In the data rows, zero lies at 4.5, halfway between 4 and 5.
Here is a table of points, one per row:
[5 6 3 9 5 7 4 2 4 5 5 3 5 6 4 4 6 3 7 1 5 5 4 1 1 6 2 5 3 5 3 2 4 3 3 2 3
 3 4 4 2 5 8 5 6 5 5 6]
[6 3 7 7 2 6 6 3 7 4 7 2 4 2 6 2 4 7 3 5 3 6 3 5 3 5 6 3 5 1 7 6 5 4 3 6 5
 7 4 6 6 5 6 3 4 2 6 4]
[1 3 1 5 4 1 3 2 2 5 4 5 6 3 3 3 4 7 5 3 3 5 4 2 5 5 7 6 5 5 4 4 7 3 2 5 6
 5 5 3 6 3 4 4 1 3 3 5]
[5 5 2 3 1 4 4 5 3 3 6 2 3 7 4 3 5 5 5 5 4 5 1 2 3 3 6 4 2 4 6 5 5 6 7 6 6
 2 5 3 5 6 2 6 7 7 6 5]
[2 7 6 4 3 1 6 5 5 3 4 6 4 2 3 4 4 5 4 5 7 3 2 4 3 3 2 3 7 2 5 6 7 4 4 2 2
 4 6 7 4 8 6 2 5 8 4 3]
[4 6 6 3 5 2 8 4 2 4 5 6 5 7 3 2 5 5 2 3 4 6 5 7 4 8 4 4 4 8 4 6 4 4 6 6 6
 5 1 3 2 6 5 4 2 3 5 5]
[3 5 5 6 1 6 7 6 5 4 1 5 5 6 9 4 4 3 4 3 2 2 5 5 6 3 2 3 6 5 5 6 5 2 3 3 4
 3 4 4 5 2 5 7 4 7 7 6]
[3 2 4 6 5 4 5 4 3 6 5 2 5 3 0 5 2 3 5 4 6 2 3 6 6 8 4 3 5 4 6 5 5 5 6 3 6
 7 4 5 6 5 2 6 7 7 7 8]
[5 3 7 6 2 7 3 7 3 1 6 6 5 3 3 4 3 6 4 5 4 7 3 6 6 3 5 5 5 7 0 2 3 4 6 4 3
 3 7 6 4 3 2 3 4 4 6 7]
[7 7 6 8 8 5 2 7 2 3 3 7 3 6 4 5 4 3 3 4 4 4 5 5 2 5 7 5 3 2 6 8 6 5 2 5 5
 2 3 5 6 3 3 3 6 4 4 5]
[3 2 5 4 4 7 4 3 5 7 2 6 2 4 3 6 6 1 5 7 2 6 4 2 2 3 5 3 7 3 5 5 5 5 7 6 3
 4 2 6 1 3 3 4 2 4 4 4]
[6 3 4 3 4 4 4 6 1 4 7 3 4 2 6 4 6 2 1 3 8 2 6 5 2 5 3 4 6 2 3 5 6 3 7 6 4
 4 6 3 6 1 6 6 3 4 5 3]
[4 3 4 3 3 6 3 8 5 6 6 8 6 5 3 6 6 6 3 5 1 4 3 3 3 4 1 2 3 5 4 3 4 6 3 3 4
 5 4 1 6 6 5 5 6 4 6 2]
[6 6 3 4 7 6 8 5 5 5 7 4 1 4 3 5 3 4 6 4 2 6 2 6 8 5 4 7 7 6 5 5 7 5 3 5 4
 2 6 2 5 3 7 5 2 5 5 3]
[7 5 5 3 4 5 4 2 4 6 2 5 3 4 5 2 5 8 6 2 4 6 6 6 3 6 4 6 5 4 6 4 3 7 7 1 4
 2 4 6 8 3 3 5 2 5 3 2]
[7 2 4 3 3 3 2 7 3 3 3 2 1 4 5 4 4 4 7 6 4 2 6 6 5 7 3 4 5 5 4 5 5 5 3 4 6
 4 5 4 1 7 6 3 2 4 3 6]
[3 3 6 5 6 3 5 3 4 6 4 2 4 3 5 4 5 4 3 7 2 6 6 6 3 6 6 6 1 7 4 7 3 2 4 4 3
 4 8 3 4 5 3 2 5 7 7 2]
[5 7 2 5 4 4 6 4 5 4 6 5 3 5 2 5 1 4 5 6 5 2 7 1 4 2 4 4 4 6 4 5 2 5 7 4 7
 6 6 7 6 4 6 3 3 1 7 4]
[4 8 7 5 3 2 1 4 5 7 7 7 6 7 5 7 6 5 7 7 6 6 4 6 4 7 4 5 6 3 4 3 3 3 4 5 8
 4 7 6 4 2 5 7 4 6 6 3]
[5 7 6 4 5 5 5 4 2 4 4 5 6 4 5 8 4 8 7 6 6 3 4 3 7 5 7 2 2 2 4 4 3 2 4 5 0
 5 3 2 4 4 5 6 4 4 6 5]
[5 6 3 3 3 4 7 6 3 2 6 3 7 4 3 3 5 3 6 6 5 5 7 5 3 3 2 7 5 4 8 4 2 7 2 7 1
 5 3 4 3 4 2 4 4 5 3 4]
[4 3 4 6 7 4 4 5 5 1 1 3 5 7 3 4 4 3 4 5 5 8 6 6 5 4 3 3 1 2 3 2 7 6 5 7 5
 7 5 7 6 7 6 7 2 5 7 3]
[3 6 6 4 4 5 4 4 2 4 4 3 1 5 5 6 3 2 5 3 4 6 4 6 6 2 4 5 4 5 6 2 3 3 5 4 7
 9 4 2 6 3 6 1 4 7 3 4]
[5 1 5 6 1 5 5 4 7 4 3 6 6 4 4 6 3 2 5 4 7 2 3 6 6 6 7 7 2 6 6 5 3 5 7 6 5
 3 2 3 5 5 5 3 3 4 3 1]
[3 4 3 3 6 6 6 4 5 7 6 4 6 5 6 6 6 4 5 4 5 4 3 9 5 3 5 2 2 2 6 3 3 3 4 2 6
 0 4 6 3 6 4 4 3 3 5 6]
[3 2 5 1 7 4 4 7 6 2 4 4 5 7 5 6 3 6 2 1 3 3 3 3 3 5 7 7 5 4 6 3 1 4 3 3 3
 5 5 7 3 3 8 6 6 6 7 6]
[6 4 6 2 7 3 3 3 5 6 6 7 6 2 7 1 2 2 6 5 4 5 3 3 6 5 4 3 3 4 3 5 2 6 5 6 4
 4 5 5 7 5 7 3 5 6 4 7]
[3 5 5 5 5 4 6 1 7 1 2 6 3 2 4 5 5 6 4 5 5 3 2 7 3 3 2 6 2 3 2 6 3 7 4 5 6
 5 6 3 4 2 5 7 7 3 2 7]
[2 4 3 6 6 6 5 8 6 6 5 4 3 6 6 4 8 6 3 8 8 4 2 3 5 5 3 6 4 5 2 5 2 4 2 3 4
 6 2 7 7 4 4 4 3 5 4 5]
[3 4 7 5 4 5 6 8 5 7 4 4 6 4 7 9 6 5 8 1 5 7 5 3 3 4 5 5 5 6 4 6 6 8 6 5 6
 6 7 5 7 7 5 5 4 3 2 6]
[4 3 1 6 5 1 3 4 6 3 6 5 5 5 6 7 7 6 6 5 4 6 7 6 7 5 3 6 6 3 5 3 5 6 7 5 1
 4 3 3 5 4 5 2 6 3 8 6]
[7 4 2 6 4 2 5 6 4 7 2 6 2 2 3 3 6 4 6 1 7 6 5 5 6 2 6 3 6 5 4 4 1 2 2 7 6
 5 4 6 4 5 3 6 7 4 6 3]
[3 4 7 3 5 5 1 2 6 2 7 2 3 3 5 6 5 3 3 2 5 5 6 2 7 5 3 3 4 7 5 5 5 6 2 5 5
 3 2 5 5 4 2 6 5 4 4 2]
[5 5 6 3 2 5 3 5 3 6 3 4 4 3 3 4 4 3 2 7 4 6 5 5 5 3 6 8 6 6 6 5 6 2 6 3 4
 3 3 4 6 8 7 9 6 2 5 7]
[3 7 6 4 5 5 5 4 5 4 2 2 5 6 3 3 5 3 4 5 4 2 5 4 7 7 6 4 9 2 3 2 3 6 5 6 5
 2 6 1 6 6 3 2 5 2 4 3]
[6 6 4 2 2 3 7 6 7 5 5 6 4 7 3 3 4 2 3 2 3 7 6 3 7 7 5 4 2 1 3 5 7 2 4 2 3
 6 6 6 4 3 3 4 7 3 1 6]
[7 7 3 5 5 6 3 5 5 7 3 3 7 3 4 6 3 7 1 2 5 5 3 3 8 4 2 7 4 3 5 6 5 5 7 6 6
 5 4 5 1 5 4 2 4 6 4 4]
[4 5 5 5 7 4 6 6 7 2 4 4 6 3 5 3 2 5 4 6 7 8 6 2 4 4 6 3 6 5 5 5 4 6 6 1 7
 5 3 1 1 3 3 5 4 4 4 3]
[3 6 5 4 5 5 2 6 8 8 3 3 3 5 4 2 2 7 4 4 7 3 5 7 2 3 5 4 4 7 6 3 7 4 4 7 2
 5 6 3 3 3 4 4 3 4 4 6]
[3 3 2 7 4 6 3 3 3 5 7 4 5 7 6 4 4 6 3 6 4 5 7 7 7 3 6 3 7 4 4 8 3 7 5 4 4
 6 6 6 4 6 7 7 6 6 1 2]
[5 2 7 2 5 7 5 2 3 5 5 7 6 8 5 4 7 6 5 4 9 4 6 4 6 2 4 7 5 4 6 6 6 6 3 4 5
 6 7 4 4 6 4 3 5 4 7 5]
[7 2 7 8 7 1 7 4 6 6 7 5 5 6 6 5 4 6 3 5 3 2 6 3 4 1 4 6 4 3 3 1 4 3 4 3 5
 4 3 3 4 6 3 6 5 7 3 6]
[3 4 4 6 7 5 7 5 3 3 4 7 4 3 7 5 6 6 4 7 4 4 6 3 5 7 4 3 4 7 9 2 7 3 7 7 6
 4 7 7 4 5 5 4 8 4 2 4]
[7 7 2 5 5 4 4 3 4 4 4 6 5 4 7 5 5 2 3 4 4 2 1 5 4 6 7 5 5 6 5 3 6 7 3 2 3
 8 6 6 3 6 2 6 3 3 5 4]
[7 4 5 3 6 3 4 5 4 4 3 1 7 6 3 4 6 4 7 4 3 3 2 6 4 3 3 4 5 7 3 7 7 2 5 3 4
 5 3 6 5 2 5 3 7 2 3 2]
[5 4 2 2 5 8 5 3 7 3 5 6 6 5 6 6 5 6 7 5 4 4 7 5 1 6 7 5 6 5 1 4 6 2 4 6 6
 5 2 5 6 6 4 4 6 8 4 5]
These points spread out most along one direction. How many in every 100 of the points above lie lower along it than each point below? Round to a whole number. More than half of the points above lie lower than the first one.
[6 6 3 4 7 6 8 5 5 5 7 4 1 4 3 5 3 4 6 4 2 6 2 6 8 5 4 7 7 6 5 5 7 5 3 5 4
 2 6 2 5 3 7 5 2 5 5 3] -> 9
[6 3 4 3 4 4 4 6 1 4 7 3 4 2 6 4 6 2 1 3 8 2 6 5 2 5 3 4 6 2 3 5 6 3 7 6 4
 4 6 3 6 1 6 6 3 4 5 3] -> 24
[3 2 5 4 4 7 4 3 5 7 2 6 2 4 3 6 6 1 5 7 2 6 4 2 2 3 5 3 7 3 5 5 5 5 7 6 3
 4 2 6 1 3 3 4 2 4 4 4] -> 22
[5 5 2 3 1 4 4 5 3 3 6 2 3 7 4 3 5 5 5 5 4 5 1 2 3 3 6 4 2 4 6 5 5 6 7 6 6
 2 5 3 5 6 2 6 7 7 6 5] -> 48
[5 7 2 5 4 4 6 4 5 4 6 5 3 5 2 5 1 4 5 6 5 2 7 1 4 2 4 4 4 6 4 5 2 5 7 4 7
 6 6 7 6 4 6 3 3 1 7 4] -> 37
[4 8 7 5 3 2 1 4 5 7 7 7 6 7 5 7 6 5 7 7 6 6 4 6 4 7 4 5 6 3 4 3 3 3 4 5 8
 4 7 6 4 2 5 7 4 6 6 3] -> 85
[7 2 7 8 7 1 7 4 6 6 7 5 5 6 6 5 4 6 3 5 3 2 6 3 4 1 4 6 4 3 3 1 4 3 4 3 5
 4 3 3 4 6 3 6 5 7 3 6] -> 98
[3 5 5 5 5 4 6 1 7 1 2 6 3 2 4 5 5 6 4 5 5 3 2 7 3 3 2 6 2 3 2 6 3 7 4 5 6
 5 6 3 4 2 5 7 7 3 2 7] -> 70
[4 3 4 6 7 4 4 5 5 1 1 3 5 7 3 4 4 3 4 5 5 8 6 6 5 4 3 3 1 2 3 2 7 6 5 7 5
 7 5 7 6 7 6 7 2 5 7 3] -> 57
[7 4 5 3 6 3 4 5 4 4 3 1 7 6 3 4 6 4 7 4 3 3 2 6 4 3 3 4 5 7 3 7 7 2 5 3 4
 5 3 6 5 2 5 3 7 2 3 2] -> 33
[2 4 3 6 6 6 5 8 6 6 5 4 3 6 6 4 8 6 3 8 8 4 2 3 5 5 3 6 4 5 2 5 2 4 2 3 4
 6 2 7 7 4 4 4 3 5 4 5] -> 93
